In the data rows, 128 means zero.
Here is a table of points, one per row:
128 145 64 131 120 148 197 114 117 123 57 125 129 137 121 202 87 120 134 195 93 118 105 140 114 102 105 83 125 154 183 154 123 150 116 99 169 101 122 171 127 129 64 135 119 117 109 85 138
135 159 147 152 191 45 121 161 59 69 160 78 123 90 129 83 160 204 98 131 174 218 133 138 93 102 158 126 190 105 137 113 113 136 132 116 123 144 176 81 94 50 115 161 96 89 144 121 163
168 137 94 129 144 109 152 102 146 159 110 81 124 169 133 148 142 81 144 118 75 111 85 146 90 128 155 140 137 142 137 151 80 100 77 124 111 160 75 120 181 160 82 133 94 170 129 150 129
131 116 136 134 117 182 106 122 125 159 37 165 109 119 109 131 112 103 159 158 103 98 181 137 204 126 80 142 129 173 126 139 173 133 129 124 156 90 195 92 75 130 129 134 178 126 134 96 105
152 148 96 165 123 114 174 140 158 170 105 141 140 127 106 119 144 93 71 57 77 111 120 138 126 147 203 116 131 149 106 54 79 116 185 113 128 137 116 115 168 126 112 92 144 155 122 55 165
94 180 126 116 149 89 138 171 74 86 255 124 102 125 117 74 189 168 104 135 150 160 160 134 74 86 134 132 154 141 138 74 101 155 118 125 83 164 127 126 79 117 161 176 104 118 163 175 136
134 103 123 126 143 189 77 61 116 143 91 190 103 93 103 165 71 126 179 144 138 133 156 79 150 166 109 165 119 117 108 97 163 140 113 101 176 93 181 124 95 183 107 150 166 131 98 129 168
90 138 125 113 142 68 110 173 73 81 140 77 137 103 129 105 183 157 142 108 157 187 184 144 120 67 120 135 186 62 112 89 153 151 151 110 114 147 143 127 123 93 142 116 158 93 165 159 151
165 153 138 90 134 73 177 133 164 184 81 68 141 152 123 154 100 58 83 155 141 94 115 86 87 145 165 119 79 142 151 175 73 97 127 117 135 160 48 112 175 131 131 118 113 135 106 133 75
99 83 81 94 98 139 85 127 123 117 134 112 132 131 197 131 200 137 101 108 122 216 178 159 119 153 143 172 125 85 69 129 147 82 176 130 156 151 174 142 100 111 161 94 120 148 127 130 135
122 49 174 148 101 156 80 47 124 125 138 186 99 67 60 174 144 129 160 152 143 112 165 94 163 143 93 191 73 76 145 114 148 101 98 116 142 136 141 129 84 193 104 138 157 153 139 138 143
99 148 118 130 118 78 144 162 83 68 255 112 150 128 106 100 163 166 120 156 164 157 164 119 45 85 111 143 182 85 95 144 129 141 151 144 86 133 105 110 141 128 158 213 86 84 214 183 140
138 165 115 131 101 134 180 118 132 128 96 166 164 171 178 144 71 136 121 172 108 86 112 124 173 116 66 125 132 152 170 124 125 123 99 87 119 103 99 229 132 151 86 152 146 120 123 130 98
90 97 182 155 155 192 80 101 155 146 121 163 74 100 103 144 94 127 136 118 171 108 99 108 153 127 70 179 82 157 159 129 149 103 118 144 199 110 150 144 123 169 110 101 150 183 111 108 147
129 161 146 109 122 125 201 117 103 158 158 106 94 135 130 133 98 122 135 142 103 41 143 120 150 117 103 118 122 123 167 140 135 134 122 121 108 79 81 179 163 111 127 139 82 130 81 124 88
132 110 114 123 109 113 175 121 152 129 126 103 138 171 103 154 110 61 108 109 111 89 104 147 127 134 158 105 109 112 129 161 68 134 141 107 86 197 72 154 164 119 184 138 59 129 126 113 115
138 105 167 124 147 175 79 32 173 124 116 210 126 48 99 115 76 157 165 147 146 133 120 106 190 160 83 137 99 163 115 145 157 86 129 116 138 69 148 132 119 153 117 86 148 150 110 119 147
175 151 134 114 133 120 216 134 129 170 111 104 166 161 120 146 125 131 149 165 79 81 118 144 63 79 104 74 106 105 165 170 96 145 141 86 122 153 36 114 132 134 123 101 64 109 131 102 109
117 99 113 156 117 122 114 140 151 86 119 136 156 147 158 109 124 145 78 104 152 137 135 147 130 154 180 140 147 85 102 127 126 138 168 161 115 128 142 139 116 68 150 99 164 147 112 170 130
92 132 140 168 141 80 137 142 57 94 231 96 150 119 112 89 163 179 102 176 120 153 167 101 38 65 97 155 125 116 112 102 95 108 95 125 74 182 147 143 118 119 191 164 99 78 175 186 173
129 155 133 94 159 176 127 109 122 165 70 188 160 127 154 164 83 72 130 150 138 106 113 120 148 155 122 106 135 160 160 128 120 211 94 132 178 54 104 171 138 144 111 148 124 78 101 89 164
124 139 119 163 109 132 87 115 166 135 117 101 138 133 103 101 115 127 94 67 117 177 142 168 131 128 157 145 133 124 86 152 148 126 129 135 181 142 152 167 136 61 126 70 137 131 138 110 173
125 109 101 97 99 159 114 110 137 126 69 177 108 131 114 131 87 131 120 208 98 98 102 104 138 139 100 131 127 110 143 142 149 149 125 109 160 121 130 182 63 142 32 125 131 142 91 146 134
121 154 156 134 158 190 188 131 124 163 164 160 75 126 191 114 58 113 145 165 131 111 83 107 128 142 83 109 134 111 192 181 142 139 111 109 115 46 110 178 120 120 132 101 125 119 116 109 130
100 186 153 97 142 76 80 169 96 73 203 103 124 102 142 97 185 204 136 134 149 179 123 189 115 117 139 124 169 99 120 82 128 157 127 157 150 162 144 99 91 43 164 155 139 143 171 135 151
173 93 80 109 124 127 149 123 186 124 111 87 131 182 123 149 120 95 99 120 105 73 118 113 147 129 180 65 111 150 89 170 74 127 106 138 128 140 47 107 153 189 129 143 125 140 126 137 126
153 82 183 140 143 174 99 70 150 80 110 217 128 77 103 169 125 141 211 143 152 91 104 41 156 148 66 224 110 145 129 143 132 121 125 176 116 118 145 94 81 161 140 137 137 147 92 121 135
90 165 159 90 113 110 64 212 50 54 204 76 141 110 181 89 137 173 122 125 135 201 168 159 127 103 128 177 175 122 154 76 100 150 158 123 113 150 153 123 108 63 131 136 128 123 151 146 124
181 122 97 113 133 96 162 119 131 156 119 106 96 160 110 148 135 102 120 137 103 69 126 126 83 118 118 46 59 163 179 186 131 154 158 109 82 156 49 135 153 149 131 120 81 99 112 133 78
109 120 147 183 119 207 97 106 138 93 76 163 91 93 99 155 105 180 160 134 144 101 140 90 201 153 88 117 131 93 118 155 192 58 120 161 142 111 148 128 98 201 81 109 97 133 67 93 136
126 101 111 112 165 85 171 143 156 169 104 89 130 193 99 146 149 83 93 74 80 115 81 201 109 134 197 118 125 174 97 167 118 69 145 109 110 163 62 133 139 110 98 124 127 117 79 83 151
127 196 138 124 157 118 65 171 104 93 175 97 133 126 160 67 158 143 135 92 192 187 139 73 119 116 159 160 186 137 54 105 164 153 185 120 101 133 164 98 114 61 120 132 184 96 157 123 121
150 126 119 177 142 106 84 180 158 118 84 164 127 144 154 97 144 136 108 102 88 185 137 141 156 87 176 131 96 97 56 125 112 75 173 126 155 147 165 112 154 69 113 100 161 151 128 121 155
110 86 143 125 115 145 105 141 180 126 93 138 107 171 160 79 161 146 133 105 117 188 169 160 135 141 208 125 131 92 68 112 155 142 124 135 135 156 188 155 97 76 166 91 111 142 141 103 149
126 82 105 150 148 49 165 131 116 99 183 95 141 82 115 137 148 136 142 149 132 153 153 136 12 115 139 131 119 102 114 122 118 118 128 77 72 177 174 133 101 157 140 185 64 82 211 185 117
119 147 73 126 125 116 98 150 129 104 146 105 136 169 110 110 201 168 114 107 102 198 135 181 126 122 186 149 126 106 108 141 189 167 145 154 146 158 182 133 124 110 151 84 158 140 146 97 129
116 121 116 115 94 124 164 113 179 161 98 142 154 179 153 119 130 90 112 109 109 109 101 121 139 145 176 129 150 148 119 191 71 131 112 91 106 146 77 71 226 155 142 135 129 149 99 169 145
122 90 164 167 156 137 82 13 160 84 107 160 111 73 103 150 151 119 190 155 152 77 141 85 147 151 61 165 64 128 120 147 150 110 120 97 143 124 169 138 68 191 115 110 151 169 128 119 137
These points spread out most along one direction. Take the direction at right angles to it along which they spread out most. Then take the direction at right angles to both along which they spread out most. Go by this last direction. Where along it does each point below lie, from 0 to 99? 50 is the average, and the first point above lies past it. One standard deviation of the points above along it is 16.
173 93 80 109 124 127 149 123 186 124 111 87 131 182 123 149 120 95 99 120 105 73 118 113 147 129 180 65 111 150 89 170 74 127 106 138 128 140 47 107 153 189 129 143 125 140 126 137 126 : 43
122 90 164 167 156 137 82 13 160 84 107 160 111 73 103 150 151 119 190 155 152 77 141 85 147 151 61 165 64 128 120 147 150 110 120 97 143 124 169 138 68 191 115 110 151 169 128 119 137 : 61
150 126 119 177 142 106 84 180 158 118 84 164 127 144 154 97 144 136 108 102 88 185 137 141 156 87 176 131 96 97 56 125 112 75 173 126 155 147 165 112 154 69 113 100 161 151 128 121 155 : 18
124 139 119 163 109 132 87 115 166 135 117 101 138 133 103 101 115 127 94 67 117 177 142 168 131 128 157 145 133 124 86 152 148 126 129 135 181 142 152 167 136 61 126 70 137 131 138 110 173 : 23
138 105 167 124 147 175 79 32 173 124 116 210 126 48 99 115 76 157 165 147 146 133 120 106 190 160 83 137 99 163 115 145 157 86 129 116 138 69 148 132 119 153 117 86 148 150 110 119 147 : 50
129 161 146 109 122 125 201 117 103 158 158 106 94 135 130 133 98 122 135 142 103 41 143 120 150 117 103 118 122 123 167 140 135 134 122 121 108 79 81 179 163 111 127 139 82 130 81 124 88 : 67
168 137 94 129 144 109 152 102 146 159 110 81 124 169 133 148 142 81 144 118 75 111 85 146 90 128 155 140 137 142 137 151 80 100 77 124 111 160 75 120 181 160 82 133 94 170 129 150 129 : 48
92 132 140 168 141 80 137 142 57 94 231 96 150 119 112 89 163 179 102 176 120 153 167 101 38 65 97 155 125 116 112 102 95 108 95 125 74 182 147 143 118 119 191 164 99 78 175 186 173 : 78
99 83 81 94 98 139 85 127 123 117 134 112 132 131 197 131 200 137 101 108 122 216 178 159 119 153 143 172 125 85 69 129 147 82 176 130 156 151 174 142 100 111 161 94 120 148 127 130 135 : 28
135 159 147 152 191 45 121 161 59 69 160 78 123 90 129 83 160 204 98 131 174 218 133 138 93 102 158 126 190 105 137 113 113 136 132 116 123 144 176 81 94 50 115 161 96 89 144 121 163 : 55
